Each row is where one point has got to under a steady rotation. How many ticks took it there?
The counts run from 0 to 677.
[ 14  14   7  11   9  24  -9 -14   1  15   4  -8  19 -10  21 -13  -9  -6
  -5  11   2   6   3 -11   0   0  13 -13   3 -17 -18  10  -2   6  15  -4
 -20 -14 -26  -4  20   4   8 -10   1  11]
573
[  1  -3  27  -2   7  20 -18  10  -3  15   9   8   1 -12  27  -6  11  10
   9  21  -6  -2 -19   0   7   7   6 -10   5  -3  -8   3   9   3  17  -2
 -14  -1 -28  13  17  -4  21  -2  12   1]
570
[-15  -9  22   4  18  40 -11  -4  -1  -1 -16 -21 -12  21   8  -1  -4   0
  11   0  -9  -7 -14  17  -4 -17   6  15   3 -12  -8   9  -2   7   1  -8
 -10   4  -5  14  13 -10  19  -2  10   1]
544
[  1  -4  -2  18  10  26  -9  -4  12   5  -7 -17   8   5  14 -12   3   1
 -18  -4 -20 -15   5  10   5  -1  12   3  15 -12  -5 -14 -16  -5   9  -8
 -14 -11 -26   1  24   1   3   2  17  28]
386
[ -3  -7  12  18  20  27   8   9  -1   7  -8   5  19  10  22 -21  -7  -4
   8  18  -2  -1   5   2   2 -13  11   1  -4 -14   3   8  -4  -1  17   8
  -1   6  -7   9  22   2  13  32  12  10]
586
[-18  -7  12   6  14  13 -11   0  -3  16 -16 -12   6   6   5  17   6   2
 -18  -3  12 -10  -3   8  11  10  21  -3  11   1 -11 -16 -13  -2  10   2
  -3   0 -32  22  10   0  20  23   1   3]
632
[-13   1 -15  21  13  20 -13  -3  24   7   5   2  15   7   9 -10   0  -3
  -8   0  -3  -5  23   1   2   4   9   3  -8  -8  -3   0   6   5  -2   5
 -23   6 -37  10  21 -11   4  14 -11  17]
597
[-11  -8  38   6   7  38  -6   0  -2  -1   0  -4   6   7  16  -5   5   6
 -14  -2 -17  12 -10   8   8 -13   9   8  -9   5   6  -1   4  24   1  13
 -11  -6 -10  14  21   8  18  -8   2  -5]
618
[ -9   8  -2   1   1  13 -11 -20  18   4   2 -21  21   7   1  21  -4 -15
 -11  -5  -7  -1  14   5   9   4   7   2   2  -4  -7 -16  -9  14  18  13
  -6  -5 -35 -13   7 -24  19  -6   9  21]
303
[ -6   4   7   5  10  13 -19   1  13 -15  13  -1  11 -14  18   7   7  -3
  -8  25   7   4  -3   8   8   8   1  13 -11 -12  -4   0   5  17  22   0
 -18   4 -22 -16  13 -16  30 -13   5  -9]
193
[  7  13   2   5  26  21 -20 -10  10  11 -20 -14  20   4  -6  10 -12  -7
  -1   2  -1  -5   6   7  -5   4   3   4  -8 -13 -20  -7 -18  -9  13   8
 -11  10 -22   2  13  -9   7  21  -3  29]
673
[ -1  13  14   3  10  18 -17  -3  26 -12   3 -11  13  -7   6   4  13   4
  -9   7 -11   2  10  -7  24  -6  17  10   1  12   3   9  12   8  -5 -12
 -19  -2 -26   3  22 -12  18  -3 -15  14]
605
[ -5  15  19   1  22  25 -14  -5   5  11 -10  -2   5 -15  -3  -1  -1   0
   5   4   9   1 -21   3   5   3   1   1  21   3   2   3  24   5 -14  -2
 -12  -2 -28  19  34   2   6  14  -4   0]
359
[  1  -7   7  -4  20  25 -22  -4   7   6   5 -14  -2   8  27  -6  17  17
  -3  30  -3 -13  -3  -6  25   6   6   2   7  -2  -4  11   3  18  15  -2
  -4   4 -22   5   4 -17   4  12  -9  -4]
456
[  1  15  21   5  17   7 -14 -11  12 -13  -8 -17  22 -16   6  20   2 -12
  -3  14   1  13 -11 -14  16   7   2   9   3   3  -7   5  -8  15  13  16
 -23   1 -24   0  17  -9   9   4 -14   1]
491
[ -6 -10  34  12  34  17   3 -13   0  -9  -9  -8  12   3  16   4  13 -12
  -2  19 -26  14  -8   1   3   4   1  10  15 -13  -4  -9   1  16   2   5
 -14   9 -18  -1  14   1   2   0  13  -4]
280
[-14  12  11   5  32   8  -8  -6   8 -13 -12 -13  20  -2  -4  14  -2   0
 -21  10  19  -3  16  22  10  11  12  12   5 -10   0  -7   2   0   5   0
  -7   2 -18  -4  22  -1  17  16  10   6]
516
[  0   6  16  12  23  15  -2 -12   8  18  -7 -11  27   4  -1   2  -5  -7
 -13 -10   4   5  -7   1   1   2  11  -6 -10  -8 -19  -7   6  10   8  26
 -20  -1 -24   8  18 -11  -8   9 -14   7]
40
[  1  13   7   9  11  13 -10  -8  16 -10   0  -8  27 -13  11   5   3 -12
 -12  15   0  13 -10  -9  21  -4  -3  12  -5   6   0   2   4  22  15  13
 -24   0 -21   4  18 -23   3   6 -20   2]
490
[ -6  11   6   2  26  29  -1 -11   2  20  -9  -7  19  11  -2   8 -17  -8
  -6  -6  15  -7  -1  17 -14   8   3 -12   1 -24 -14  -8   9  11  -1  14
   7  -1 -23   6  25  -3   6  10  12  10]
549
[ -6  -1  -1   3  23  26 -19   1  13  -3   3 -14  11   9  20   5  -2  -2
   8  19 -20  -6 -11  23  14  -4 -19  13 -17 -12  -8 -10 -12   4  16   6
   1   9 -10   3  11 -32   9   9  -7  10]
676
[-13  -2  29  -8  13  22  -1   7   7 -13  10  -7  17   5  17   5  12   4
   5  15  -5  -3 -11  16  10   5  14   2  -3  -8  11  -4   0  19  15  24
  12  -5 -15   4  24   5  20   4  16  -4]
504
[-11  -3  12  15  30   5  -5  -2  -7  11  -5   7  34   5  22  -2   2   9
  -1  15 -12  -1  11  13   5   9   4  -1 -10 -10 -14 -20  -9  -4  15  18
 -19   1 -13   5  15   3   2  14   4  18]
264
[  0   8  11  -7  12  30 -12  -1  11  -7   0 -20  10  -6  11 -16   8  10
  -2  16   5  -9   1   3  16  10  -4  15  19  -3  11  22  10  19   6  -2
  -9  -7 -18   0  20  -2  -6  11   8  -1]
580
[  4   3  15  14  20  25  -5 -17  16 -14   2 -14  20  -4   6   7   3 -18
 -16   6  -2  11 -12   3   8  -3   6   5   6 -12   2  -5  12  29  -7   9
  -1 -10 -27  -7  26  -8  -2  -2  -2  -6]
614
[ -1  15  19  -1  11  13 -17   4  20 -16   8  -4  12  -5   6   9  19   3
   5  22  -9  -2   3  -5  21  -7   7  15  -5  17   4   4  17   7   5  -3
 -12   2 -19  -3  20 -13  18  -1  -7  18]
604
[ -8  -9  30 -11  22  22  -6 -11  -8  15 -15 -13  12  16  -2  12   4   3
   5   8 -12  -1  13   4  11   9  -3  15   1  11  -1   5   1  15  10  20
 -15  16 -15  13  -3 -10  12  16  -1   6]
666
[ -8  13  10   1  15  14   0  -7  11  18  -4  -8  12   3   9 -11  -4   8
  -6  12  16 -21   2   0  11  -5  19  -1  24   6   6   6  20   5  10  -4
   1 -18 -25  16  27  -3   6  23   8  23]
137
[-13   8  16  16   7  32  -3 -12  10   4 -19 -12  21   7   5  -1 -14 -21
 -14  -9  26   4  -6   1 -15  -3  10   5   7  -4  -6   1  -4  11  15  18
 -18 -14 -15   3  26  -2  10   3   7  13]
623
[-21  -3  10   5  12  25 -21   4   5   5  -5 -13  -2  12  12 -10  -3  11
  -6  10  17  -4  11  -6  14  -7   9   9  -8   4  -4  32   7  15  13  -1
 -25   0 -11  13   8 -12  21  10 -12  -1]
333
[ -9  19  10   3   5  25  -5   7   7   6   1   7  13  -8  24 -11  -5   7
   6   6  10 -11  -3  -3  -8   6  11   4   9   0  -8   3  27   1   8  -3
 -13  -9 -24   4  34   4  32   1  22   6]
62
[  2  -8  22   1   3  30 -26   9  -2  17   2   0  14  -4  16  -7   7  10
   5  -2   1 -15 -10  12  -7  16   6   7 -12  -5   7  -2   9  -6  18  24
 -18  14 -25   1  19  -3  11  18   8  -5]
372
[ -5   3  26  -9  23  25 -24 -11   5  -3  -4  -7   7   6  19  -1  11   9
  21  22 -11 -10 -10  16  -2   0 -24  22  10  16   8  -4  21  11  -2  -2
  -8   1 -10  15  19  -3  12  -2   4   6]
356
[ 13  14  19   5  14  25 -26   6  18   0  -6  -9   2  -2  12  -5   8   3
  11   9   9 -11 -19 -14  -3   6  15   8  10  -7 -15   4   7 -10   0   0
 -13   4 -26  -6  27  -6   8   7  -7  15]
161
[-17  -3  10   3  25  30   0  -6  -9  11  -8  -2  26  15  11   6  -9   3
  -9   9 -18   5   4  24   7  -8  -9   5 -19  -9 -10 -12   5  26  11  16
   0   7  -1   9   9 -11  11   7   3   6]
552
[  0 -11  15  13  33  23 -18  -8  -9   7  -6 -15  13   3  22  -2   5  -1
 -17  20  -5   0  -6  18  20   2  -8  11  -9 -15  -6  -6 -17   7  22   1
 -10   6  -7  -9   2 -10  -8  10  -4   4]
453
[ -8  -2   2   4  20  16 -19   4  13  -1   6  -3  17  -3   9   1  -1  -2
   5  29  31 -13  -2  12  11  10  -2   5 -13  -7   8  -3  -5   4  31  14
   2  -2 -15  -4  11 -13   8  25   4  15]
4
[  1  -6  19  -8  17   9 -23 -17  -7  17  -6 -16  12  -7  18  14  20   2
 -12  16 -16  -6   0  11  22   9  -5   6  17   4  -2 -12  -1   7  10  -3
 -11   4 -26   5   0 -10   6  -1   5   0]
567
[ -4  19   5   8  23  15  -7  -8  17   5   9  -1  16   7  18  -8 -13  -4
  14  18  -7  -5   1  -1  -7 -15   8  -6  -4 -21 -21   9  21   5   1  -4
  -9 -12 -16  -1  26 -14  13 -10  -1  19]
350
[ -1  18   4   8  29   9 -21  -7  23  10   2  -5  15  -4  -4  10  -5  -9
   0  20  24  -8  -5  15   2  -2  -2   0 -10  -5  -7 -10  20  -1   6  -2
  -2   2 -23  -4  15 -16  10  13  -5  25]
227
[  1   6  12   4  15  24  -3   5  -1   7 -10  -8   4  -7   4  -5   8   3
 -26   1   1   1   5  -6  33  13  10   7  26   0   0   4  17  18   5   3
 -21   8 -26   4  13 -11  17  24   8  -5]
72
[ 13  10   4  22  29  24 -12   2  18  -8   4   3  10  -3  25 -11   7 -15
  -2  31   6  -2  -5  -5  -6   1   3   1   4 -13  -7  -8   1  -4  -4  -6
  -2   3 -27  -5  27  -5   1   5   2  11]
276
[-14  12  14 -13  26  17 -11  -9  12   4  -2  -4  20  16  -5  13  -3   4
  -2  17  15   0  29   1   8   2   8   3 -11   2  -1  15  15  19  -1   7
   3   2 -13   4  11  -1  31   7  -8   4]
219
[ -8  15  13  -6  10  10 -21  -8  -2  24 -19  -8  10  -5  -2  11  -8   3
  -2  -7   2  -9   2   8   3   7   4   5  12   9 -10  -6   6  -7   9  -1
 -27   0 -27  15  16 -12  27   9   1  22]
558
[  8   7  21  -2  17  20 -31  -3   5  10   6 -16  13  -4  14  12  16   6
 -11  23  17   1  -8   1  22   3  10   0  -7   6  -2   6   0  14  15  -2
   9   1 -27   6   9  -3  14   9 -15   2]
120
